Each path below is one point turned by a fixed rotation once a step. After each direction that follows a path, write how fast that rotation turns it, in deg/step (0 if it stays still).
Each turn is a multiple of 5 degrees from 10 to 175, or 0.
Each row of a path follows its step; steps can be skipped.
Rotation 1:
step 0: [  6   9   5  -7  -2  12  11   6  15   1   3  -8 -18   9  -3  10   4   3
   2  -2  11  -4 -11  -8  -1   0   8   9   7 -19   6  -8   6 -10 -20  10
 -15  -3  -2   4   0  -7  -1  -1 -22   1  -9   8  18   8 -21   3  14]
step 1: [ 15  11  -9   0 -10   3   5  20  -8   0  10 -16  16  -5  15  12  -8  -2
  -1 -15  -1  -8 -12   1  -1  -8  13   0  17  -3   6  -6  12 -15  -8   5
  -4  10  -7  -4 -10  -2 -11   5  -4  -1  -3 -16  -9 -11 -17  11   3]
step 2: [ -7  -7  -2  -4 -13  13 -12 -10   6  -1   1  -5  -5  13  -5  -3   3  -6
  -5   1  -1 -11  -2 -11  -1 -20   4   5  17   9   3 -12  13   6 -18   0
  -8   0   4  15  -2 -11 -10 -13 -13  -3  -8 -25   9  -9 -17   0  10]
step 3: [ -1   6  -1   1  -5 -17  14   7   6  10 -10 -16  -1   6   3   8  -4  10
  11  -8   7 -22   3  -3   4  -2   2   8 -13  15   9  -1   5  -6 -12  17
  -6   3  -4   8 -11  -6   4  -4  -7 -14  -7 -17 -14   5 -25  -2   1]
step 6: [-10  -1  -6  -5  -8   0  -9  30  -3  18  -3 -11   5 -12  10   1   9   7
   2 -11  -2  -4 -10  -6   5   0  -4   0   9  -9  15 -12  18 -13  -9  14
  -1   5 -12  -8 -11   5  -6  10  -1  -2  -2  12  -3 -13 -19  -8   1]
step 7: [ -6  -9  12 -13  -9  15  -8  -5  13  -2  -2   2  -3  -8  10   6  16 -10
  -1 -23  -6 -10 -14   0   2 -15   8  -5   1 -14   7   0  16   6  -9  -2
  -3 -17  -1   9  -4  -3 -11   2  -4  -1  -3 -17   2 -10  -8  -2  21]
step 9: [ -5 -11   6 -18 -15   7 -13   2   6  25  -7 -11   9  -3  10   1  -1 -11
  -2  -4   1 -13  -1  -7  -9 -15   0 -10  14   5  -4  16  -1  -4 -18  14
   8  -7 -13  -4  -4 -12   6   9  -4  -8   9 -10  -1  14 -10  -4   9]
step 10: [  7   6   1   6 -15  15  11  -3  15  -7 -11  -8  -1   5   4  -8   7 -12
  11 -19   0  -5   8   6  -3   5 -12   0   9   5  14   5  -9   9  -7   1
  14  -5   4   7   0  -7   7  14 -19  -1  -8  -5  -5   2 -27 -11  11]
step 11: [ -1  -3 -12  -8  -7   8   1  23  -1   8 -16 -11  -9  -8  -2  -4  -1   1
  -7 -13  14   0 -12  -4  -3   0   0   7  24  -2 -14  -3  -1  -3 -10  19
  -1   5   3  -3 -19   6   6   8  -5  -6  -4  14   7  11 -20 -11   9]
[-1 -1 -5  0  4  7  0  0 -1  0 -5  1 -4  1  2  5 -1 -4 -2  1  2  1 -3  1
 -2 -2 -3 -3  0  1  2  7 -1  0  0  1  4 -3 -2 -1 -2  2  5  1 -1  7 -2  2
 -4  0  2 -3  1]
25
[ 6  3  3 -4  2 -6  2 -6 -1 -3  0 -1 -2  0  4  2  6  1  3 -3  0 -1 -1  1
  0  0  1 -2 -2  0 -3  2  5 -2  2  2  3 -3  1  0 -4  0  0  2 -4  0 -2 -4
 -5  6  2  1 -2]
160
[ 1 -1  3  2  4 -4 -2  2 -1  0 -1 -1 -3 -3  0  0 -2  0  1 -4 -2  1 -1  3
  2  1  2  2  0  2  5 -1 -2 -5 -2  0 -2 11  4  0 -1  4  8  1  0  1  2  0
 -3  1 -1  2  2]
145
[ 1  4  0 -4 -1  3  1  0 -1  1 -1  2 -5 -3 -3  0  3 -1  1  2 -1 -2 -4  5
  3  1  0  5 -2 -6  3  0  5 -4  2 -3  1 -1  2 -6 -2  1  0  1  3 -2  0  6
  4 -4  1  0  0]
55
[ 2  4  2  1 -2 -1  3  5  1 -2 -1  2 -2 -5 -1  2 -2  4 -2 -6  5  1 -1  1
  0 -3  2  1 -3 -5 -6  4 -3  5  0  0 -4 -3  3 -1  2  3  2 -4 -1  1  0 -1
 -1  0 -1  2  4]
100
[ 0 -3  2 -1 -1 -2  6  2 -1  7  0  1 -1  2 -1 -2 -2 -3  2  0  0  3  3 -1
 -5  0 -3  1  0 -4  2 -2 -6  1  6  2  4 -2  3 -5  1  0  3  3 -6  0 -2  1
  3  3 -3  2 -1]
65
Rotation 2:
step 0: [  1 -13 -15   7 -15 -11  -3   0 -11   1  17  -9  -1   3  14   1   0  -9
   9   3  12 -17   5  15   6   1  -4  12  -7   9  -7  16  20 -17 -13   3
 -17   6   1   7  -7  -3 -13  -4 -13  19  -3  -3   3  11   6   1  -7]
step 1: [ -4  -2  -5   6   6 -25  -1  -6 -14   0 -18 -14  24   2   5   7   5  -1
   2  -5   3  -1  -8  -5   5  14 -19  -3   2 -10   4  -1   9   0  14  -2
   0   0  -8   6  -4  20 -22  -8  -4  18 -18  -1  -8  -9   3   4 -15]
step 2: [ -1  -7  -8  19  20   0   2  -7 -15  -5   2  -7  -4  -9   6  14   1 -10
   8  -5   3 -18  -8   8  -3 -17   7   5   4  -1  -2  22  -8   4  14   3
  11  -8  -8   5  10  16  -5   5 -10  17   0   7   3  23 -12  -7  -4]
step 3: [  2  12  -8   8  10 -10   9  10  -1   2   6  -4  16  -4  -4  17  10 -11
   5   5   1  -1  10  19   7 -12 -10  19  17   0   5  12  -2  -7   6  12
  13   3   9   4   1  14   4 -11  -7   0  -5 -17  13 -11  19  12 -11]
step 4: [  2   4  -5  18  19 -19  14  -2  -1   0   5 -15 -10  10   1   5   8  -8
   3   2  22  -5  16 -12   1  20 -15   6  -3  11 -11  12   0  -2 -13  -1
  -8  10  -7  13  15  11   1  -3 -15  -3   8   8   6   6   0  -2  -8]
step 6: [  7  12  -8  10   4  -2  13   1   5   6   8 -17  -5  18  -8   6 -18 -31
  -3   1   3  -7 -12   8   1   4  -8  13  -9  -5   8   9  15  -5  17   4
   7   2   7   2   3   6  -6   0  -5  18  -6   8  -8   8  -1 -21 -10]
step 7: [ -4   2 -12  -5   6 -12  -1  11   5   8  12  -2   2 -10   2  -5   8  -2
 -11 -12   7 -14 -14  -4  -2   4   2   2   9   1  16  10  12  -5   7  10
 -10  -8  -4  -5  24  24   2  -6 -15  11 -17  -4  14   1  18   9 -11]
step 10: [-10  -6  10   9  -4  -9   7   3   4   5  20  -7 -12   2  18  -3   4 -15
   5   8   7   9 -16  14   1  12 -20   8   1   5   4   7  -7   8  -1   6
  11   4  -1  13   9   1  -6 -25 -17   5 -14 -10  -7   5  -8  -9 -14]
step 12: [ -5  14  -3   2   1  -1   6   2 -17  -5  -7 -19  -3  -2  17  -1  -9  -6
  -5 -11   8  11 -21  11   8   0 -19  18  -8   0  -7   3  -4  -9   4  -3
   7   9 -12 -16  -4  24  -8  10 -12   9  -8   0  12  12   3   9  -8]
[ 1 -1  0  0  2  2 -2  3  3  1 -4 -4  4  2  1  1  0  0  0  2 -3  6 -1  1
  4  1 -6  2 -3  1  5 -4  0  6  2  0  6  2  2 -2 -3  2 -4 -4 -4 -5  1 -2
 -3 -1  1 -1  0]
160
[ 0 -3 -1  2 -1 -3  0  2  0  1  1 -5  1 -4 -4  3 -3  1 -1  1  2  4  2 -3
  0 -1 -1 -3 -6 -2 -6 -2  3 -3 -6  2 -5  1 -1  3 -5  1 -5 -1 -1 -3 -3  0
 -3 -1 -7  3 -1]
85
[ 1  1  1 -2 -1  5  2  3 -1 -1  5 -3 -1 -3  7  0  5  0  2  0  0 -4 -2  2
  0 -3  4 -2 -4  1 -1 -4 -4  1 -1 -2 -1  0  1  1  0  0 -1  3 -8  2  0 -5
 -3 -4  0  2 -3]
145
[ 5  2 -3  6  0  1 -2  2  1 -3  0 -5  2 -4 -4  3  2  3  0 -4 -5 -5 -3 -3
  2 -1  2 -3  0  1  1 -3 -1 -1  0  1  3  3 -4 -5  0  0  1 -4  5  3 -2 -2
  3  4  1 -1 -2]
65
Rotation 3:
step 1: [ 25   2  14   4 -15  -6 -11  13 -12  11 -14   8   5   3 -12 -19   0  -4
   7   5   1   2  20  -1  16  18   2 -12 -12   0   0  13  22  -6  -2   9
   1  -5 -12  -3   4  -2  -7   3  -4  -7   8   5  -4   2  -5   7  -9]
step 2: [ 19  -5  10  -8 -25  -7   2 -14  24   1  -3  -2  14   2   3   1 -14  -6
   6   3  -4 -24  -5 -16   6 -12  10 -12  -5   8  -1  16  15  -9   3   5
  -5  -1  -3   1   4  -6  13  -2 -11  -9   3  -2  -6   2 -11  -1   8]
step 3: [ 15   1 -12   9   1   4  -7   7  17   2 -15  -1   6   4  -5   9   2 -13
   5  11  -2  -4  -3   6  12   0   3   4   2  -9  -1  -7   4 -20   6  14
  -9   2  -8  28 -15  -4  11  -3 -23  -9   5  11 -14   1  14   6  -1]
step 4: [ 13   5   5   5  -2   9 -12  14  -2  -2  -4  -5 -11   5 -11 -15 -13   7
   5  11  -4  -2  10   9  20  -4   0  11 -17   3   6   6   4   5   4  -5
 -19  -6 -20  15  -4 -17   5   0  -4 -19  14 -11   3  -5 -16  -2   5]
step 5: [  6  11  11   9 -12   2   8  -7 -11  -8  -3   3   5 -12   2   1 -23   1
   1  -4   4  -9  -2  -7   1 -13  -8 -12  11  -8 -14  10   4  -6  -7 -18
  -2  -3 -16  14   1  -7  25 -10 -10 -18  14   4  -5  -6   3  -4  14]
step 6: [  5  -1   4  24   1  -1  -3 -11  -8  -1 -11  -5   6  -9 -22   7   4   1
   3 -22  -4 -14   9  -3  10   2  -6  15 -14  -9  -7  -9  13 -19   7   0
  -4  11  -9  14   1  -2  15  15 -10   1   6   2  -2  -3  14  -3  -3]
step 8: [  6  18   0  -5   0  15  16   1  -5   2   3   5  -5 -18   8   2  -4 -10
   2   8  -5   7  -6  -7  10  16 -10  -5   5   1  -5   3  -2 -16   6   0
  -8  -2  -5  22   8   7  27  10   9   6  12  -1  -5 -21   7  -9  15]
step 10: [  7  10  -8  -6   2  -5   6 -10   4  -2  -6  10   7  -7   1   5  -3  20
  -3 -14  -9   0 -18  -6  10  10 -16  -3   6   1  -1   8   8 -13   1   5
   2   3  -3 -15  -6   2   4  -5  -3  -9  28  -2 -11  -8 -27 -14 -14]
step 12: [-11   2  13 -11 -10  12 -14  -9  -4  -1 -14  -4  -4 -14   0  -2   6  -2
   9  13  10   0   5   8  15   6 -15  -2  -5  -2  10  10   3 -22   2  16
  -3   0   5   4   8   3 -29  -2 -10 -16  11  -4   3   1  -7 -12   5]
[-5  4 -1 -3 -1 -2 -1 -1  6  1  1  3  6  1  1  0  4  5 -2  2  4  3  1  2
  0  2  1  1 -1 -3 -4  3  3 -1 -2  0 -1  3  4 -1  4  1 -4  0  6 -2  2 -3
 -1 -5  3 -3 -2]
25
[-1  2 -3  1 -6 -2  4  0  4  1  1  4 -4 -1  0  4 -4 -3 -1  0 -1  4 -1  0
  2 -1  0 -4  3  4 -4  1  0  1  0 -5  3  4  2 -3 -1 -3  4  2 -2 -1 -4 -6
 -2  0 -4 -3  3]
130
[-1 -3  1  5 -1  2  1  3  2  2 -1  3 -3 -2  1  2  0 -4 -2 -5 -1  1  0  2
  1  7  0  5  2  6 -4  1  3 -1 -3 -3 -5  1 -1  2 -2  0 -5  1  0  0 -3  5
  1 -2  6  3 -1]
135
[-4  2 -4  7  0 -4  3 -1  3 -2  1 -4  0  1  1 -2 -2  7  1  6  2 -1 -7  1
  2  2 -4  0 -2  3  1  1 -3  1 -4  1  0  1 -2  3 -3  0 -1 -3 -3 -2  2 -2
  0  1 -1  5 -2]
55
[ 0  3  1  1  4  1  1  4  1 -5 -3 -1  3 -3  1  0  1  3  3  1  3 -4  5  4
 -4 -1  4  0  0  3  0  4  0  1  4 -1 -2  5 -4 -1 -4 -3 -1 -2 -3  2 -1 -1
 -3  3  3 -5  6]
35
